Families of rows that turns and mirrors carry onto each other, the same ones carrying the whole set onto itself: the rest of each named row's family, in list order
4 families of 4 rows
J370: [ 2.64 -0.39 -1.81  2.19  2.11 -2.47  2.87 -0.03  1.12  0.38  0.06  2.05
  1.93 -0.33  0.10 -1.10  1.43 -0.15]
J9: [ 2.61 -3.99  2.20  0.79  0.32  0.10 -0.38  0.63 -0.70  0.78  1.21  4.67
  1.30 -0.92 -0.66  1.01  2.80 -1.84]
J838: [ 3.30 -0.69  1.26 -1.25 -0.91  0.81  0.78 -0.60 -1.66  2.18  0.41  1.33
  0.62 -0.38 -0.13  1.81  0.13  0.20]
J282: [ 2.24  0.25 -1.94  2.55  2.20 -1.88  2.67  0.36  1.62  0.65 -0.20  2.59
  1.30  0.83 -0.04 -1.12  0.92 -0.75]
J775: [ 2.08 -3.23  3.31  1.15  0.70 -0.12 -0.69  0.47 -0.66  1.74 -0.03  4.60
  0.48 -0.74 -1.30  1.56  2.50 -1.40]
J507: [ 3.33  1.49  0.78  0.72  0.00 -1.63  1.25 -0.17  0.20  0.35 -2.61  3.57
 -1.31  0.26 -0.03 -0.50  2.35 -4.09]
J865: [ 2.85  2.26 -0.42  0.36 -0.16 -1.49  1.60 -0.07  0.71  1.05 -1.57  2.97
 -1.18 -0.35 -0.67  0.58  3.36 -3.97]
J980: [ 3.60 -0.89  1.50 -0.92 -0.97  0.83  0.25 -0.31 -1.93  1.19  1.24  1.63
  0.32 -0.95 -1.44  1.70  0.08  0.16]
J979: [ 3.50 -0.12 -1.23  3.33  1.86 -1.65  2.74  0.65  2.05  0.65  0.35  3.08
  1.35  0.61 -0.30 -0.85  1.53 -0.29]
J836: [ 3.21 -1.29 -0.28 -0.61 -0.91  0.72  0.03 -1.02 -1.95  1.04  1.89  2.40
  1.05 -0.58 -0.52  2.02  0.00  0.04]
J652: [ 2.66 -3.57  2.00  0.77  1.73 -0.40 -0.73  0.19 -0.98  0.16  1.01  5.33
  1.14 -0.30 -0.74  1.10  3.03 -1.57]
J872: [ 3.55 -1.07 -0.05 -0.39 -0.90  0.30  0.12 -0.76 -2.17  1.62  1.14  1.79
  0.84 -0.60 -1.36  1.77 -0.89 -0.44]
J945: [ 1.46 -3.90  2.52  0.90  0.29 -0.75 -0.51  0.44 -0.41  1.04  0.19  5.20
  0.71 -0.56 -1.42  1.08  2.27 -1.82]
J369: [ 3.82 -0.66 -1.48  3.61  1.83 -2.47  2.57  0.62  1.58  0.24 -0.10  2.94
  0.55  0.71  0.15 -0.76  1.41 -0.98]
J210: [ 2.30  2.25 -0.62  0.07 -0.03 -1.56  1.86 -0.72  0.91  1.15 -2.11  2.73
 -0.90 -0.53 -0.86 -0.61  2.79 -3.31]
J174: [ 3.07  1.75 -0.33  0.95  0.32 -2.22  2.17 -0.15  0.10  1.06 -2.55  3.90
 -0.97  0.26 -0.50  0.28  2.69 -3.87]

Same family as J865: J979, J872, J945
Same family as J210: J775, J836, J369
Same family as J9: J282, J980, J174

